In the rows, 128 means zero.
First come named moves, each a turn or a mirror, each shown by rows before and after it. For each pair of rows after them, which moves, in which order, take the first row to the second? The first pair is done for you.
vid:
[128 112 147 132 123 132 137 146 139 113 132 105 128 132 122 141 106 136
 119 134  80 164 162 110 177  94 109  83 117 133 129 131 134 122 118] => [127 103 147 135 126 135 136 143 130 124 138 109 126 125 115 156  99 148
 127 132  84 163 156 127 180  97 102 103 109 119 129 142 133 111 111]
[136 112 112 132 106 112 139 112 146 159  96 127 146 157 125 120 142 124
 145 120 169 120  93 142 107 113 117 141 126 123 130 107 123 122 132] => [132 119 115 131 103 112 141 111 155 153  94 124 145 157 125 112 144 124
 145 122 168 123  93 139 108 113 117 138 128 127 128 104 123 122 133]
[124 119 114 121 143 139 124 120 105 129 130 127 119 112 123 153 113 130
 142 138 122 131 131 144 120 138 122 148 112 111 139 137 114 117 119] => [130 135 115 109 134 123 134 130 133 107 122 127 127 119 137 113 134 104
 132 141 118 145 148 107 113 129 134 101 127 144 137 114 117 140 136]
Tavi:
[100 187 151 111 130 121 126 146 126 108 145 116 120 160  92 188 126 183
 142 127 129  98 144 127 147 152 132 129  95 126 139 128 106  90  96] => [105 203 152 109 124 114 131 159 146  84 149 118 121 168 104 167 132 157
 126 133 132 101 143 111 144 147 144 103 115 149 132 119 108 101  99]
[130  89 145 157 125 135 119 141 123 116 112 139 135  90 121  84 112  96
 108 120  86 150 154 130 130 125 137 139 132 141 131 129  90 108 149] => [128  85 143 154 125 136 118 136 116 119 114 139 139  89 118  87 112  99
 114 119  88 150 151 134 134 129 135 143 128 139 132 132  92 111 149]
[158 105  97 134 136 158 124 133 100 116 147 118 128 144 139 189  94 166
 134 104 188 141 108 174 166 133 115 120 115  85 121 184 132  96  67] => [156 147  87 113 142 144 115 150 123  70 137 116 132 129 157 157 104 150
 136 128 200 169 141 120 127 131 130  36 126 108 129 155 119 131  77]
zagak:
[114 156 121 149 129  90 144  98 129  93  69 123 103 128 128  69 180  94
 118 116  86 140 162  89  85 138 167  30  93 144 127 106 126 185 188] => [112 119 132 163 121  90 168  80 111 129  62 128 110 132 115  64 197 104
 115  95  60 123 159 102 111 143 154  76  76 137 141 111 136 175 195]
[126 113 141 155 116 123 134 122 138 152 134 128 128 152 127 121 120 118
 113 112 128 101  92 144 162 123 122 167 132 144 119 124 137 113 129] => [128 115 133 149 123 130 126 125 129 155 140 129 127 144 121 137 110 126
 118 119 132 103  90 158 152 128 122 171 127 130 118 135 132 108 119]
[145 165 123 130 143 105 137 148 155 101 148 121 125 168 144 125 139 114
 111 139 141 108 121 119 107 104 156 118 152 118 113 109 125 141 120] => [147 156 128 133 136  95 151 145 153 114 144 117 127 172 142 111 155 105
 102 129 127 102 126 114 122 102 155 128 149 127 119 107 132 143 131]
Tipak:
[136 105 128 139 144 154 125 131  86 156 122 112 148  94  96 164 158 150
 160 152 169 150 183 101  96 163 122 142  93 135 176  96  95 133 169] => [143 100 134 144 128 141 143 132  99 156 111 114 154 109 101 127 181 133
 149 139 156 145 182  79 110 158 123 137 101 160 178  82 104 140 184]
[132 148 158 125 107 108 118 130 179 139 153 123 136 110 143 104 103 120
 112 137 130 153 127 125 128 143 157 125 137 126 120 131 105 171 104] => [123 151 151 121 112 112 110 131 167 140 156 120 135 104 142 126  90 133
 121 141 137 156 127 134 122 150 155 132 128 108 122 136  99 164  99]
[140 152 113 106 129 123 106 136 148  86 149 120 117 133 133 144 111 117
 120 147 162 135 126 125 113 125 144  91 141 131 109 117 101 141 114] => [128 133 109 106 140 130  98 121 120 107 144 121 114 114 117 174 103 146
 139 143 155 135 134 140 109 134 129 118 115  97 127 130  98 132 107]
Then:
Between the rows of a pair lie two moves.
[129 145 127 106 138 110 127 127 144 124 118 125 128 128 123 106 120 101
 117 149 128 152 133  95 100 126 138  94 113 131 136 125 126 138 131] => [119 121 120 110 149 123 124 112 118 149 113 127 127 119 111 136 116 128
 133 145 116 149 132 112 101 137 123 123  90  98 148 148 124 127 129]
Tavi then Tavi
[117 114 120 117 121 125 126 126 120 146 133 141 130 123 125 163 117 148
 119 141 132 122 118 160 142 145 120 166 122 104 113 148 130 110 129] => [128 107 133 126 101 111 150 127 144 146 126 139 134 142 130 116 147 122
 102 123 114 120 118 135 155 140 129 155 130 138 115 131 146 124 149]
Tipak then Tipak
[136 148 135 143 112 134 105 164 157  86 172 145 122 160 149 130 109  98
  87 134 178  94  82 152 161 117 126 158 178 135  74 129 134 116 101] => [125 146 130 139 128 147  87 157 140  93 174 146 119 149 142 161  93 122
 103 143 185 101  82 164 149 124 119 170 165 106  85 142 127 111  89]
zagak then Tipak
[115 109 145 154  98 117 137 130 154 134 103 115 187 140 129  62 191 102
 115  88 111  95 155 108 149 139 117 125 156 142 152 116 136 101 170] => [110 178 120 137 126 140  75 164 174  69 139 114 164 130 148 126 122 109
 124 132 175 107 127 129 101 129 137  88 192 125 110 132  99  92 119]
Tipak then Tipak
[158 133  91 140 146 122  92 131 157  85 137 134 134 158 156 187 140 159
 129 192 148 157 123 116 120 155 156 140  99  87 124 156 144 113 103] => [164 123  93 151 138 123  97 131 157  91 140 133 133 165 155 191 144 156
 125 184 148 144 111 130 134 153 156 160 100  90 113 159 151 101  99]
Tavi then Tavi
[106 148 114 124 131 118  97 141 127 107 142 133 147 135 138 169 100 122
 113 150 163 127 150 139  96 135 155 111 135 163 110 139 112 128 121] => [102 116 119 139 127 124 109 128 104 144 142 132 147 138 125 182 102 136
 117 132 150 110 136 163 118 141 142 160 121 146 114 155 119 108 121]
Tavi then Tipak
[129 148 121 131 123 124 111 123 154 102 133 135 121 125 131 135 118 122
 125 141 145 134 117 137 110 119 140 105 137 145 121 128 116 123 113] => [133 126 131 138 108 109 136 115 158 116 121 133 130 136 132 106 146 111
 117 122 127 128 120 125 127 121 138 111 133 163 130 122 131 127 132]
zagak then zagak
[131 157 135  99 125 150 116 136 137  91 152 126 107 121 144 139 110 133
 136 144 150 126 118 123 114 115 141 112 154 126 118 125  91 120 105] => [126 116 145 112 119 158 132 122 114 134 150 128 109 122 126 153 119 153
 141 124 130 108 110 151 139 122 124 167 132 109 128 144  99  99 109]
Tavi then Tipak
[123 160 121 124 139 134 118 136 135 119 120 124 128 130 138 120 129 106
 118 140 135 138 119 104 122 109 136  87 144 146 120 109 139 144  96] => [124 135 122 138 140 148 114 127 119 145 134 126 120 134 127 155 115 125
 116 125 134 119  92 150 142 109 127 145 139 125 110 131 141 118  82]
Tavi then zagak
